In the rows, 128 means zero.
The rows of R fall into several groups, which share some directions, and each row is roughly a mix of its group's hidden directions, except one row that fits no group.
R:
[[160 119  74 156 131 131 135 103 133 106 130 106]
 [138 154 149 140 108 139 183 135 142 113  95 126]
 [148 124 123 110  82 115 160  97 117 117 137 160]
 [140 113 136 131 158  92  81 121 165 142 125 127]
 [137 131 148  98 103 164 132  95 152  92 131 140]
 [ 91  90 102 123 121 126 105  90 148 136 149 123]
 [118 160 145 166 128 116 125 131 152 149 168 157]
 [ 91 141 155 122 144 139 124 117  81 123  99 103]
 [116 148 109 178 150 106 148 109 111 121  97 134]
 [120 125 143 101 120 106 112 144 108 126 166  78]
 [155 117 141  95 104 150 124 105 176 149 131 121]
 [107 140 125 187 143  99 137 130 100 124 142 112]
 [ 87 150  99 136 132  99 133 117  94 123  98 109]
 [183 148 142 130 121 137 108 100 121  90 129 121]
 [143 158 156 157 111 141 132 129 169 159 153 117]
 [101 152 155 105 138 130 179 125 111 134  99 129]
 [161 133 139 122 123  97 123 118  92 101  84 128]
 [154 134 149 111 103 144 121 144 172  95 138 155]
 [120  95 127  98 145 148 141 132 151 125  78 150]
 [ 71 104 116 112 153 105 135 146 132 134 102 126]
 [119 142 110  87 133 166 149 114  86 131 119 145]
 [162 136 165 136 115 137 153 106 161  92 124 121]
 [175 139 134 110 117 137 156  81 141 110 116 134]
 [138 151 138 137 134 101 100 129 110 119  74 101]
 [125 153 102 144 144 178 130 100 153 146 142 142]
 [162 145 128 158 104 108 120 137 181 121 135 139]
 [168 133 118 131 141  89 132 133 124 144  78 110]
 [131 130 119  91 123 154 118 138 126 184 160 123]
 [147  79 146  86 107 131 131 153 127 122 107 129]
 [ 89 108  97 139 101 145  85 134 122 127 150 123]
 [101 147 136 154 135 128 158 139 126  95 113  81]
 [142 156 115 138 103  83 149  98 123  97 140 116]
 [142 119 163 130 142 178 113 138 139 159 105 146]
 [159 101 160 143 111 135 163 152 155 141 135 150]
 [162 111 156 130  72 146 108 127 117 127 131 142]
 [ 87  89 108 112 148 149 121 164 142 134 133 143]
 [155 148 133 145  89  90 101 159 122 138 140 138]
 [137 141  83  93 125 149 103 156 124 121 149 153]
 [139 172  89 111 109 110 108 141 116 108 154 137]
 [136 112 138 195 147 107 110 138 131 122 110 133]
 [106 127 131 105 123  98 156 170 150 160 138 147]
 [153  96  87 125 153 158 124 103 121 147 148 143]
 [150 132 140 131 136 147 157 102 184 123 123 154]
 [121 171 158 131 131 114 153 152  84 135 144 129]
 [132 145 139 104 151 121 125 119 143 113  82  81]
 [118 143 140 108 135  94 178 145 119 126 105 159]
 [ 85 115 137 114 144 181 112 126 129 138 118 103]
 [158 143 119 168 107 146  97 138 136 122 121 168]
 [181 150 122 119  89 152 106 112 120 126 120 119]
 [121 158 142 184 122 145 114 100 131 150 116 112]
 [143 125 138 169 123 101 154 127 123  87  94 141]
 [130 128  84 110 117 111 127 176 151 116 141 153]
 [134 139 134 127 144 108  77  93 158 133 114 155]
 [ 89 137 104 103 128 142 111 105 101  85 124 130]
 [156 128 149 142  87 128 140  89 113 115 131 164]
 [171 151 127 135  80 151 114 120 123 138 154 138]
 [110 130 119 158 130  87 117 147  96 111 125  87]
 [153 146 118 182 115 109 112 154 131 145 102 120]
 [144 122  81 138 147 150 116 114 102 105 156 154]
 [149 136 138 121 135 110 114 124 161  91 141 179]
 [151 117 124 176 136 108 125 154 106 125  98  97]
 [137 142 119 150 133 148 166  85 156 101 143 144]
 [170 110 118 131 126 138 148 125 145 182 110 140]
 [106 146 128 154 179 127 133 117  96 123 122  94]
 [147  97 129 114 144 111 153 168 137 135 110  86]
 [135 155 105 133 165 107 123 127  90 171 132 133]
 [122 135 142 153  85 127 109 102 156  88 111 132]
 [130 135 120 116  75 136 144 131 149 165 151 155]
 [138 113 117 150 142 144 100 100 178 156 138 119]
 [138 135 142 123 120 132  75 138  77 123 147 118]
 [119 143 110 148 121 109 156 132  81 104 109 160]
 [119  87  75 117 128 147 115 133 123 159 116 121]
 [130  94 131 114 111 112 132 178 167 146 138 120]
 [139 118 138 135 152 102 121 151 151 141 180  99]
 [138 118 130 117 119 147 139 152 128 182 164 157]
 [143 101 114 110  92 154 136 147 104 151 155 102]
 [141 136 140 133 108 100  83 147 136 118 172 146]
 [115  86 148 121 154 120 123 136 114 110  79 109]
 [124  95 141  87 111 155 123 122 154 133 165 109]
 [132 102 135 109 116 159 157 165 132 165 134 103]
 [ 92 113 153 133 137 151  93 167 110 152 117 132]
 [163 106 133 133 113 155  96  96 164 122 147 126]
 [150 144 132 110 150  84 160 147 123 134  92 114]
 [161 112 155 140 125 128 109 117 100  79 146 144]
 [134 116 115 116 112 105 192 143 117 150 134 145]
 [156 112 146 122  98 116 108 153 102 104 160 155]
 [ 76 113 131 120 149 162 111  94 124 121 110 125]
 [150 149 148 150 130 111 162 129  72 130 127 139]
 [137 108 137 115 103 150  93  89 148 129 150  97]
 [116 116 104 117 111 115 127 125 105  67 118 102]
 [123 137 106 172 160 146 116  99  99 106 127 114]
 [108 108  84 109 137 136 108 139  90 107 150 147]
 [ 95 113  95 135 111 103 156 108  88 119 128 144]
 [118 106 147  99 142 146 142  73 115 114 114 108]
 [159 144 103  94 114 163 117 129 139 136 139 168]
 [109 123  88 114 159 128 143 145  92 120 102 156]
 [133 126 104 148  82 127 130 131  79 134 110 104]
 [102 143 114  93 134 117 124 167 132 112 169 151]
 [145 110 124  80 121 165 147 108 104 105 118 136]
 [110 113 144 110 147 167 117 100 169 130 103 146]
 [139 102 174 164 135 128 141 138 160 144 153 118]
 [155 153 121 139 127 104 154 146 139 155  83 105]
 [107 136 123 176 163 118 157 112  95 123 114 129]
 [166 118 149 144  89 117 151 103  97 126 108 139]
 [119 135 134 124 127 145 155 136 123 138 152 195]
 [123 125 178 102 106 116 126 160 149 153 119 107]
 [129 126  99 150 135  89 158 131 152  85 135 118]
 [109 139 175 102 149 156 118 154 136 135 145 154]
 [137 104 127 128 162 178 121 144 162 144 109 140]
 [137 120 118  99  99 111  96 126 161 137  99 162]
 [158 141  94 168 101 135 142 147 100 135 108 120]
 [145 167 153 150 135 131 121  79 141 114 136 151]
 [157 116 114 108 156 107 162 158  89 132 115 124]
 [ 91 159 118 135  87 119 103 121 153 145 143 147]
 [151  95 123 164 118  93 165 138 115 117 109 120]
 [163 133 166 141 117 128 157 134 145 161 100 108]
 [153 106 147 144 117 131 105 172  90 126 153 133]
 [116 137 119 159 155 135 154  77 104 127 103 125]
 [ 77 118 124 163 145 133 141 141 129 156 158 141]
 [116 121  82 166 153 132 144  94 114 127 119 109]
 [126 123 101  86 130 130 106  98 103  86 115 126]
 [136 122  63 107 104 143 111 112 125 143 130 135]
 [106 139 161 111 131 106 158 151 122 163  95 113]
 [125 106 147 113 161 120  89 121 172 130 152 117]
 [116 155  88  90 118 127 132 147 112  94 127 154]
 [120 112 107  93 150 132 125 146 111 141 116  73]
 [ 85 121 159 109 128 134  92 133 157 156 132 145]
 [136  92  96  98 126 162 100 110 132 116 155 130]
 [175 163 134 134 126 145 144 130 135 117 150 170]
 [145 141 168 139 155 119 161 138 174 124 141 128]
 [109 143 156 111 155 150 149 115 154  85 143 112]
 [142 131 116 127 134 119 175 151  95 107 141  88]
 [140  92 122 142 147 119 139 156 121 180 108 110]
 [114 122 139 139 132 142 124 123 168 190 114 136]
 [132 164  88 146 131 104 115 163 157 111 142 133]
 [139 112 181  95 142 137 135  98 143 133 149 145]
 [140 156 150 156 134 126  82 159 148 153 138 129]
 [113 102 176 136 141 132 127 120  88 135 110  97]
 [157 173 103 155 102 114 113 117 135  97 124 131]
 [136 109 129 123 103  93 121 162 173 126 153 145]
 [142 109 130 122  93 132 139 157 146 167 105 163]
 [143 126 118 131 156 123 142 101 121  73 152 155]
 [ 95  94 162 135 155 123 129 142 157 106 155 134]
 [ 97 172  94 149 150 118 117  99 124 131 110 117]
 [ 93 103 110 102 104 106 134 109 125 148 112  89]
 [135  98 124 155  99 102 154  91 108 123 105 110]
 [151 125 152 150 127 152 126 160 137 169 117  90]
 [ 97 135 131 142 154 104 160 170  93 131 128 132]
 [142 134 128 138  94 122 155 143 125 119 176 167]
 [138 185 134 108 119 102 135 106 141 114 161 132]
 [134 109 114 127  79 110 100 134 116 121 174 131]
 [156 159 131 124 147 116 157 143 134 120  78 105]
 [177 109 127 123 119 110 109 128 132 144 165  92]
 [103 119 145 129 105 146  90 106 113 107 125 173]
 [113 124 137 122  96  95 103 144 148 155 131  84]
 [149 121 118 138 132 120 175 159  95 138 104  99]
 [133 106 139 130  75 149 127 136 149 113 157  97]
 [147 126 107 117  98 102  86 140 153 159 116 110]
 [110 113 127  84 133 102 140 113 146 108  81 127]
 [137 106 129 144  96  96 119 138 154  86 107 105]
 [134 101 160 150 160 156 145 147 162 126 107 140]
 [130 136 121 165 132 143 112 130  92 152 139  78]
 [139 162 137 166 158 138 106 168 143 144 136 133]
 [135  94 107 159 132 128  93  90 135 148 131 100]
 [164 125 145 132 103 150 105 107 162 121 168 123]
 [ 95 136 122 154 137 129 100 165 123 164 113  98]
 [170 141 126 156 124 142 138 111  83 144 101 117]
 [103 164 106  87 135 141  95 100 122 131 140 123]
 [ 86  92 130  97 152 151 127 139 134 104 134 152]
 [107 130 134 133 144 148 167 121 104  77 106 124]
 [112  74 119 102 148 137 125 141 102 112  98 121]
 [ 83 138 122 157 121  80 121 125 130 134 132  96]
 [153 143 115 147 109 133 107 111  85 105 157 155]
 [118 115 108 117 105 128  99 140 181 121 129 165]
 [ 92 118  98 133 173 137 133 104 111 120  98 113]
 [111  80  95  97 128 135  91 129 131 130 113 116]
 [105 119 124  96  96 144 152 155 109 141  97 101]
 [132 109  84 116 138 110 123 180 126 148 140 147]
 [158 145 120 144  89 139 114 112  96 123 158 157]
 [172 156 167 150 106 131 130 134 153 145 143 117]
 [107 133 117 148 103 105 125 117  64 121 121 119]
 [ 86 118 104  92 131 118 152 168 138 125 135 114]
 [108 122 137 124 159  83 132 124 112 101  84 125]
 [117 118 131  78 107 118 121 178 151 130 119 131]
 [112 157 150 155 131  79 130 122 118 112 134  91]
 [ 92 103 132 147 142 143 160  89 147 105 129 111]
 [139 161 132 154 113 147 129  84 101 129 109 159]
 [ 93  75 149 117 133 108 126 150 116 114 108 140]
 [107 125 106 145 101 167  90 132 119 142 163 135]
 [100 139 141 152 124 125 174 106 162  97 135 119]
 [ 99  99 159  88 141 157 127 129  99 118 139 136]
 [117  97 116  86 148 107 157 148 104 131 156 119]
 [132 123 126  93 147 159 138 133 172 119  95 103]
 [ 98 109 113 104 150 113 129 180 112 120 154 128]
 [175 133 117 141  75 104 128 131 123 126 114 146]
 [124 141 172 109 126 153 137  75 146 128 132 139]
 [143 128 154 150 110 110  85 117 127 160 126  91]
 [105 146 129 143 159 120  90 110 131 143 174 144]
 [162 136 126 135 142 128 166 102 179 114 127 135]
 [163 143 149 157 149  98 141  90 129 150 116 141]
 [116 116 189 153 124 102 148 138 108 134 118 124]
 [135 127 179 133 114 116  86 155 127 122  99 121]
 [ 84 148 145 169 151 109 137 132 153 152 133 122]
 [125 134  99 119 129  98 138 165  92 133 160 156]
 [100 138 173 103 112 125 147 163 143 100 123 129]
 [ 97 103 101 118 100 123 105 111 132 145 120  83]
 [ 96 153 172 146 111 114  99 133  96 119 127 119]
 [126 122 126  98 168 143 134 132 118  74 147 112]
 [112 120 120  85 181 145 127 126 113 130 133  98]
 [ 94 138 102 101 106  99 127 106 130 129  86 142]
 [ 90 112  91  91 129 133 131 127 131  98  95 133]
 [152 149 123 108 107 139 143 121 177 107 110 159]
 [140 132 127  97 102 127 155 148  93 107 105  91]
 [130 100 146 116 123 182 122  90 118 117 107 137]
 [149 122 155 142  72 144 126  95 126 131 120 151]
 [106 124 123 125 116 129 131 173 153 113 143 180]
 [110  89 146  83 120 132 139  95 150 135 144 140]
 [181 143 165 120  92 113 127 120 140 116 116 131]
 [182 150 109 115 102 125 150 105 138 126 135 153]]

One row of each group comes first, with its name. Which group is each row after those in?
[124 100 132  82 111 153 145 131 143  92 103 140]
<93>
[136 131 150 178 130 160 120 122 130 133 175 131]
<129>
[126 108 142 157 120 109  68 149 118 120 126 108]
<53>
[ 73 129 169 122 135 147 107 111 137 149 129 122]
<77>
[135 142 165  96 149 132 108 149 177 129 119 122]
<47>

[138  90 123  90 101 109 153 113 135 137 163 112]
<47>
[146  92 117 140  78 130 133 161 122 159 123 125]
<93>
[143 118 118 141 176 168 148 103 143 133 139 103]
<47>
[190 140  97 114 118 110 148 126 110 138 134 126]
<77>
[119 172 125 133 111 122 122 106 180 146 140 148]
<77>
[116 145 107 121 117 150  89  87  94 141 134 147]
<93>
[ 94 136 120 152 132 122 126 104 125 108 174 166]
<129>
[ 90 141 111  95 114 108 124 122 112  93 164 131]
<77>
[101 128 134 159 149 133 160 165 113 156 144 152]
<93>
[134 127 122 103 135 122 144 137 118  65 153 154]
<47>
[122 154 160 158 157 158 109 148  95 137 143 125]
<47>
[179 147 115 118 118 146 124  90 113  96 136 134]
<129>
[130 166 145 152 155  86 148 105 134 105 134 137]
<129>
[ 95 137 101 143 153 108 181 129 117 137 111 130]
<53>
[ 93 123 142 147 151 110  92 138 169 129 154 120]
<93>
[148 117  96  87 119 160 118 146 120 147 138 162]
<77>
[149 134 114  90 139 169 160 101 127 134 133 155]
<53>
